Here are some numbered points:
[-18  15 -49  44 -15  13  -7   1 -35 -13  -5 -16] 0
[ 17  -7  35 -38  35   0 -25   6  -1   4   4 -17] 1
[  5  27   5  -3   2 -39 -13  10  -5 -18 -19  21] 2
[  3 -20 -21  31   2 -22 -17 -17  32 -21  -5 -35] 3
[-17 -52   1 -17 -41 -31  36 -11 -36   1 -43  18] 4
[  4  14  -1   7  -6 -45  21  18   8   0   9 -19] 5
[-20 -76  -7 -53 -11  -7  17  27 -36 -26   3  -4] 6
[ 28  22  24   4  -9  11  20   8  28 -27  24 -21] 7
[ -1  45  31  77 -29 -29 -69   3 -22 -61 -46  42] 8
[-12  57  37  79 -14 -28 -88   3 -22 -63 -40  32] 9
[  6   1 -58  12  48  19 -45  16  -7  -1  -2  30] 10
[  3  -5  27  -8  21  34 -26   2  33   7  11 -20] 11
[ 28  48 -12  67 -33 127 -81 -34  32  -6 -36  89] 12
[-26   0 -38  66 -22  34   3   5 -40  -2  -1 -32] 13
[ 40  28 -18 -30   6  30  26  18  12 -10 -37 -13] 14
[ -5 -20   7  19 -28  24  34 -17  17 -44  13   2] 15
[ 23  -3 -36 -20  56  33  -9  -6 -53  56  19 -16] 16
[  2  43 -35  67  13 -60 -21 -22  37 -25  39  34] 17
[ 13  16  34 -18   5  33  16   7  20  43  49 -56] 18
[ -3  31 -21 -13 -47  27   4  -2   7   9 -33  52] 19
[-24 -13  30 -62 -62 -28  64  17 -47   7 -87  17] 20
[ 17  90  16  74  26   0 -92 -18 -34 -27 -53  55] 21
[ -1  15 -33   2  20  23 -20   1 -17   2 -37  13] 22
[  4  28  13  -9  -2 -43 -26   5  27  17 -14  54] 23
[-35 -54  36 -55 -69 -53  41  23  18 -52 -53 -19] 24
[-12 -28  15 -30   8  22  31  -5 -21  69  35 -28] 25
[ 16 -18 -14  15 -26  76 -46  18  37 -42 -52  16] 26
[ 23  -8  32 -23  33   5  -9  11  -7   3  22 -20] 27
[ 17  -2 -45  11  38  38 -65   5  -8 -18 -26  25] 28
[ 20  36   6  23  19  30  -5   7  25  13  21 -29] 29
[-10 -33 -26  52  10  26 -18 -25   4  60   0  33] 30
[ 24 -20  46 -54 -12  24  38  21   4  18  12 -56] 31
[ 20  33  30   3  -6  15  -5 -10  24  -9 -54  27] 32
Which two points above are nearest to each new point? Their numbers follow each, nearest first.
[  6 -23 -14  22 -40  78 -47   3  38 -31 -62  14] 26 28
[  1  16  -5  19  42 -23 -10  -1 -36 -22  21  31] 2 10
[ -5  42 -32  69  18 -61 -24 -17  53 -33  39  42] 17 23
[  0  -4 -19   0  14 -54  40   6   0 -11  22 -15] 5 2
[ 22 -35  38 -50 -13 -48   7   4  11  51 -12  43] 23 4
[-16  36 -41  65 -34  61 -59 -23 -30 -19  -9 120] 12 19
[-14 -40 -19 -30 -15  -9  41   3   2  26 -15  14] 4 6
[  2  30  -7  10 -39  12   5   3 -12  -2 -21  39] 19 2
[ 17  23  29 -10  -1 -43  -5   5  25  15 -19  63] 23 2
[ 42  95   8  38  11  28 -89  -9 -26 -24 -53  55] 21 9
[  4  55 -46  40  11 -47  -9   7  70  -7  24  18] 17 5
[-11 -32 -11  50   9  36 -12 -26   5  66  -5  41] 30 22
[-14 -48   1 -23  -4  26  33   1   6  51  26  -7] 25 31
[ -7  -5 -15 -35   9 -26   6   9   2 -17 -30  38] 2 23
[ 26  13  29  -4 -11   3  24 -16  25 -35  21 -22] 7 15
[-15 -23  30 -42  14  13  27 -11 -35  61  44 -34] 25 18
[  7  15 -44  21   6  25   5 -13  19  14  23 -23] 29 0
[  4 -47  14 -61  28  22  23  -3  -2  64  31 -13] 25 31
[ -3 -33   0 -21 -25  15  16  -9  -3  38  35 -13] 25 18
[ 37   0  -6 -16  32  51 -23  -9  36  41   4  35] 11 29
[-10 -51  19 -46 -11 -10  12  11 -39 -34   5  -7] 6 4
[ -9  10   0  12  26 -35   6   5  16 -13  18  -9] 5 2
[-52 -25   5  24  -8   2   7 -24  -4  -1  16  17] 15 30
[  35  -28    2 -127   21   17   89   40   67   60    7  -62] 31 18
[ 29  33  26 -12   0  19  23  -3   6 -38  23 -23] 7 29
[-20 -31  16 -33   5  21  12   1 -26  65  26 -31] 25 18
[-23   3   9  18 -14 -49  23  -5 -13 -40  45 -23] 5 15
[ 31  29 -17   6  43  20 -13 -12  29  28   7 -10] 29 11
